[[123 129 122 129 126 137]
 [128 109 131 129 123 141]
 [133 123 142 122 129 105]
 [118 106 135 122 117 131]
 [127 123 132 120 122 125]]
=>
[[126 137 123 129 122 129]
 [123 141 128 109 131 129]
 [129 105 133 123 142 122]
 [117 131 118 106 135 122]
 [122 125 127 123 132 120]]

[[110 115 119 140 136 125 122 117 131 136 139 136 117 128 136 135]
 [102 129 108 126 135 112 119 129 116 127 128 138 128 110 139 120]]
=>
[[136 135 110 115 119 140 136 125 122 117 131 136 139 136 117 128]
 [139 120 102 129 108 126 135 112 119 129 116 127 128 138 128 110]]

[[130 128 136 125]
 [121 141 127 140]
 [135 126 128 118]
 [125 131 134 116]
 [123 145 132 148]
 [123 147 132 152]
 [128 128 117 115]
 [121 126 131 131]
 [121 142 127 140]
 [136 126 136 129]
 [126 134 133 139]
 [113 128 134 128]]
=>
[[136 125 130 128]
 [127 140 121 141]
 [128 118 135 126]
 [134 116 125 131]
 [132 148 123 145]
 [132 152 123 147]
 [117 115 128 128]
 [131 131 121 126]
 [127 140 121 142]
 [136 129 136 126]
 [133 139 126 134]
 [134 128 113 128]]

[[136 124 151 125 137]
 [129 120 135 114 117]
 [135 124 126 139 125]
 [140 127 125 127 118]
 [128 139 123 123 131]
 [143 137 135 126 133]
 [127 130 141 130 143]
 [124 115 133 141 129]
 [139 136 133 139 141]
 [123 114 136 140 131]
 [132 116 141 136 129]
 [135 116 140 131 124]]
=>
[[125 137 136 124 151]
 [114 117 129 120 135]
 [139 125 135 124 126]
 [127 118 140 127 125]
 [123 131 128 139 123]
 [126 133 143 137 135]
 [130 143 127 130 141]
 [141 129 124 115 133]
 [139 141 139 136 133]
 [140 131 123 114 136]
 [136 129 132 116 141]
 [131 124 135 116 140]]

[[106 125 126 121 113 114 125 124 125]
 [127 121 145 120 126 131 118 141 149]
 [109 128 126 123 112 113 124 124 127]]
=>
[[124 125 106 125 126 121 113 114 125]
 [141 149 127 121 145 120 126 131 118]
 [124 127 109 128 126 123 112 113 124]]

[[125 120 130 131 152 129 126 125 133 127 142 127 121 119]
 [121 140 130 131 130 131 126 128 131 131 125 139 123 130]]
=>
[[121 119 125 120 130 131 152 129 126 125 133 127 142 127]
 [123 130 121 140 130 131 130 131 126 128 131 131 125 139]]
---
[[123 145 129 131]
 [134 129 127 127]
 [112 101 106 137]
 [134 139 127 125]
 [134 129 131 134]]
=>
[123 129 106 125]

[[131 120 115 136 115]
 [139 136 134 106 117]
 [117 128 137 128 147]
 [135 137 128 108 126]]
=>
[131 136 137 108]

[[121 137 140 140 100]
 [133 138 101 147 119]
 [138 144 108 148 113]]
=>
[121 138 108]

[[130 154 143]
 [109 118 137]]
=>
[130 118]

[[136 127]
 [143 113]
 [121 117]
 [106 137]
 [120 114]]
=>
[136 113]

[[119 127 116 109 128]
 [133 132 128 142 128]
 [122 134 136 104 128]
 [118 122 121 115 128]
 [117 132 120 129 130]]
=>
[119 132 136 115 130]

[[123 113]
 [123 141]
 [121 105]]
=>
[123 141]

[[128 120]
 [121 130]
 [136 153]
 [116 134]]
=>
[128 130]

[[138 128]
 [131 150]]
=>
[138 150]
---
[[143 117]
 [117 105]
 [136 134]
 [127 129]
 [147 133]
 [117 129]
 [123 127]
 [130 151]]
=>
[[117 105 134 129 133 129 127 151]
 [143 117 136 127 147 117 123 130]]

[[128 144 144 145 128 144 128]
 [128 144 144 137 128 143 144]
 [128 144 144 146 129 144 144]
 [128 128 144 144 128 140 144]
 [128 128 128 132 145 127 144]
 [128 144 144 142 128 145 128]
 [144 144 128 130 127 128 128]
 [129 144 144 145 127 144 144]
 [129 144 144 151 128 130 144]
 [128 144 144 138 128 148 128]]
=>
[[128 144 144 144 144 128 128 144 144 128]
 [144 143 144 140 127 145 128 144 130 148]
 [128 128 129 128 145 128 127 127 128 128]
 [145 137 146 144 132 142 130 145 151 138]
 [144 144 144 144 128 144 128 144 144 144]
 [144 144 144 128 128 144 144 144 144 144]
 [128 128 128 128 128 128 144 129 129 128]]

[[147 130 130 135 144 144 131 134]
 [126 124 142 121 126 131 118 140]
 [127 120 144 121 126 131 117 141]
 [129 134 116 134 130 126 137 116]
 [148 130 130 135 145 142 131 135]
 [121 124 131 121 123 124 121 129]
 [151 130 131 133 146 144 132 134]
 [130 134 112 135 130 124 138 117]]
=>
[[134 140 141 116 135 129 134 117]
 [131 118 117 137 131 121 132 138]
 [144 131 131 126 142 124 144 124]
 [144 126 126 130 145 123 146 130]
 [135 121 121 134 135 121 133 135]
 [130 142 144 116 130 131 131 112]
 [130 124 120 134 130 124 130 134]
 [147 126 127 129 148 121 151 130]]

[[138 129 122 141 115]
 [134 148 148 133 142]
 [111 125 127 109 136]
 [107 125 129 106 139]
 [138 134 130 138 121]
 [131 148 148 132 143]
 [120 121 123 120 128]
 [131 152 151 132 143]
 [139 131 127 143 114]
 [122 107 109 123 114]
 [108 125 129 106 138]
 [138 133 130 139 121]]
=>
[[115 142 136 139 121 143 128 143 114 114 138 121]
 [141 133 109 106 138 132 120 132 143 123 106 139]
 [122 148 127 129 130 148 123 151 127 109 129 130]
 [129 148 125 125 134 148 121 152 131 107 125 133]
 [138 134 111 107 138 131 120 131 139 122 108 138]]

[[135 146 134 136 147]
 [121 114 137 132 139]
 [121 123 127 127 128]
 [120 113 128 121 120]
 [136 137 130 129 130]
 [123 154 145 127 143]
 [117 125 124 144 127]
 [136 138 132 130 135]
 [127 143 128 126 133]
 [128 148 137 133 142]]
=>
[[147 139 128 120 130 143 127 135 133 142]
 [136 132 127 121 129 127 144 130 126 133]
 [134 137 127 128 130 145 124 132 128 137]
 [146 114 123 113 137 154 125 138 143 148]
 [135 121 121 120 136 123 117 136 127 128]]

[[127 126 127 134 133 106]
 [129 132 141 126 137 132]
 [132 123 120 134 124 116]]
=>
[[106 132 116]
 [133 137 124]
 [134 126 134]
 [127 141 120]
 [126 132 123]
 [127 129 132]]
